In the data rows, 128 means zero.
Some points, one per row:
[145 149  41 129  98  89 151 177]
[141 145  50 128  97  95 153 167]
[119 124  76 127  94 148 128 117]
[148 140  47 129  98  91 165 177]
[143 142  56 131  97  83 153 157]
[125 133 255 102 185  67 116 106]
[111 113 100 127  67 172 108  67]
[113 118  78 128  84 158 124  92]
[144 143  64 129  97  96 147 159]
[104 115 101 128  76 167 113  68]
[148 146  45 127  94  88 161 169]
[109 116 109 127  81 176 103  68]
[117 120  70 128  95 145 130 117]
[147 141  66 128  88 104 149 156]
[115 121  71 127  83 153 122 101]
[118 118  69 128  80 145 126 109]
[148 149  37 129  98  92 163 171]
[146 150  69 129  93  92 152 159]
[146 145  68 129  94 104 149 152]
[110 108 108 127  76 170 108  61]
[146 137  70 128  98  99 149 162]
Then 16 other points, each followed by its number:
[151 158  28 128 103  85 154 173] 0
[114 119  86 127  85 150 116 106] 1
[118 112  80 128  77 148 118  96] 2
[140 138 171 110  96 184 145  98] 3
[126 113  89 181   0 166  73 245] 4
[118 119  74 127  86 164 120  94] 5
[116 117  82 128  80 157 118  93] 6
[114 121  76 128  82 144 126 109] 7
[112 118  84 127  81 160 120  87] 8
[144 144  38 130  90  98 157 176] 9
[116 108  98 127  75 160 113  79] 10
[113 109  96 128  74 156 113  91] 11
[138 145  69 129  92 104 144 146] 12
[152 142  44 129 103  89 154 171] 13
[105 109 105 127  73 167 119  85] 14
[128 115 109 182   0 184  69 246] 15
Which of these numbered points is nearest to each point below, ignoring the 3 directions in which the first points spread most? Its number follows each.
[117 106 106 127  70 173 110  73] > 10
[144 148  43 128  98  92 154 175] > 12
[115 117  81 127  84 149 118  93] > 6
[112 118  89 127  95 143 122  96] > 8
[112 112 103 129  73 159 119  83] > 14
[139 137 145 133  87 194  99 154] > 3
[147 143  38 129 115  91 157 169] > 13
[130 130 250 110 113  93 128  56] > 14
[132 140 215  98 156  92 144  62] > 8
[113 106  92 129  81 156 113 104] > 11
[116 118  82 127  81 144 127 107] > 7
[138 139 230  84 151 157 153  26] > 3
[130 109 105 179   0 178  65 211] > 4
[109 116  89 127  87 151 121 100] > 7
[107 120 255 111 255  46  48 194] > 1
[117 111 149 168   0 115  10 186] > 4
